Each row has a name. Each piece below is followed by the name of the row it came from, unless a question asks for something else. Each question is about the rows just above it. Places in a row count from 0.

rab: [110 122 115  74  72]
Kapi: [168 122 141 126 106]
Gobib: [161 120 121 104 113]
gobe: [137 136 102  78 101]
Lubir: [131 164 197 105 104]
nuti: [190 120 149 124 151]
The next entry after [122 115  74]: -> [72]
which: [168 122 141 126 106] -> Kapi
Table of tags by key:
[126] -> K_968
[141] -> K_954
[168] -> K_257
[102] -> K_261
[127] -> K_138
[140] -> K_478
Join Kapi by its entry at place 2: -> K_954
[190 120 149 124 151] is in which row? -> nuti
Give the next entry after [197 105]. -> [104]

Vagog: [125 102  84 122 182  64 163  85 135 135]
Kab: [120 152 101 114 153 163 117 171 129 118]
pedu: [117 162 155  79 112 103 171 116 105 135]
bakin: [137 131 108  79 177 106 128 167 134  58]
Simer: [148  79 120 120 108 141 143  83 210 150]
Gafu: [123 101 115 183 165 144  71 168 130 148]
Lat: [142 100 117 168 174  97  65 126 125 114]
Mekot: [ 51 111 156  85  98 101 175 130 124 147]
Zapes: [128 137 126 184 102 159  84 118 130  99]
Ziz: [139 164 134  85 102 161 179 114 100 133]
Teb: [120 152 101 114 153 163  76 137 147 203]
Which row holds [137 131 108  79 177 106 128 167 134  58]? -> bakin
How many entries does [137 131 108  79 177 106 128 167 134] have? -> 9
Where do [120 152 101 114 153 163 117 171 129 118] appear? -> Kab

difo: [140 124 132 136  87 125  97 122 111 166 115 107 139 133 146 145 122 130
 116 122 139 174 128 130 124 119 102 121 125 202 143 100 111 187 130 196
 123 131 149 192  72 126 175 105 146 118 173 208  98 120  70 166  98 105
 138 118  96 121 187 105 161]
Subus: [140 124 132 136  87 125 145 146 133 166 107 122  97 139 115 111 122 130
 116 122 139 174 128 130 124 119 102 121 120 202 143 100 111 187 130 196
 123 131 149 192  72 126 175 105 146 118 173 208  98 119  70 166  98 105
 138 118  96 121 187 105 161]
vup: [104  65 104  64  76 117 134 126 129 150 118 118 141 160  93 149 117 125
 187 172 155 100 127 130 121 106  91 123 124 109 142 140 158  93 157 177
 105 180 131 202 119 146 139 175 160 124 127 157 156 130  58 136  93 157
 171 123  77 151 126 155 123]
How many entries does [140 124 132 136  87 125 145 146 133 166 107 122  97 139 115 111 122 130
 116] have? -> 19
Which row holds [140 124 132 136  87 125 145 146 133 166 107 122  97 139 115 111 122 130
 116 122 139 174 128 130 124 119 102 121 120 202 143 100 111 187 130 196
 123 131 149 192  72 126 175 105 146 118 173 208  98 119  70 166  98 105
 138 118  96 121 187 105 161]? -> Subus
which: [140 124 132 136  87 125  97 122 111 166 115 107 139 133 146 145 122 130
 116 122 139 174 128 130 124 119 102 121 125 202 143 100 111 187 130 196
 123 131 149 192  72 126 175 105 146 118 173 208  98 120  70 166  98 105
 138 118  96 121 187 105 161] -> difo
Which row holds this, read backwards? [111 115 139  97 122 107 166 133 146 145] -> Subus

fefu: [125 194 155 107 182 110 100]
vemod: [126 124  88  79 104  83 177]
tufi: [125 194 155 133  74 122 156]
Nipe: [191 155 133  74 122  75 159]
kopi: [125 194 155 130  74 122 156]
key -> tag
[132] -> K_262
[88] -> K_20
[191] -> K_531
[133] -> K_715
Look up the entry of Nipe at place 2 in the table: -> K_715
[110 182 107 155] is which row, read backwards? -> fefu
Which row holds [125 194 155 133  74 122 156]? -> tufi
The next entry after [194 155 133  74 122]: -> [156]
[191 155 133  74 122  75 159] is in which row? -> Nipe
which: [125 194 155 107 182 110 100] -> fefu
The row with [126 124  88  79 104  83 177] is -> vemod

gemor: [ 97 108 113 114 106]
vaba: [ 98 128 130 136 103]
keza: [195 158 103 119 212]
Poti: [123 125 115 108 139]
vulef: [ 94 122 135 121  98]
Teme: [171 154 110 149 176]
Turom: [191 159 103 132 205]
How many entries does [ 97 108 113 114] have? -> 4
which: [171 154 110 149 176] -> Teme
Table of tags by key:
[97] -> K_928
[171] -> K_760
[106] -> K_727
[113] -> K_512
[98] -> K_782
Join gemor by its entry at place 0: -> K_928
How many entries does [191 159 103 132] have? -> 4
which: [ 98 128 130 136 103] -> vaba
How many entries does [171 154 110 149] have? -> 4

gan: [191 157  83 143 151]
gugov: [100 126 149 147  86]
samud: [158  83 143 142  79]
which: [100 126 149 147  86] -> gugov
key -> tag
[142] -> K_698
[158] -> K_80
[143] -> K_282
[147] -> K_333
[157] -> K_530
Join samud by its entry at place 3: -> K_698
[147 149 126] is which row, read backwards? -> gugov
The next entry after [157  83 143]: -> [151]
Number of entries in [191 157  83 143]: -> 4

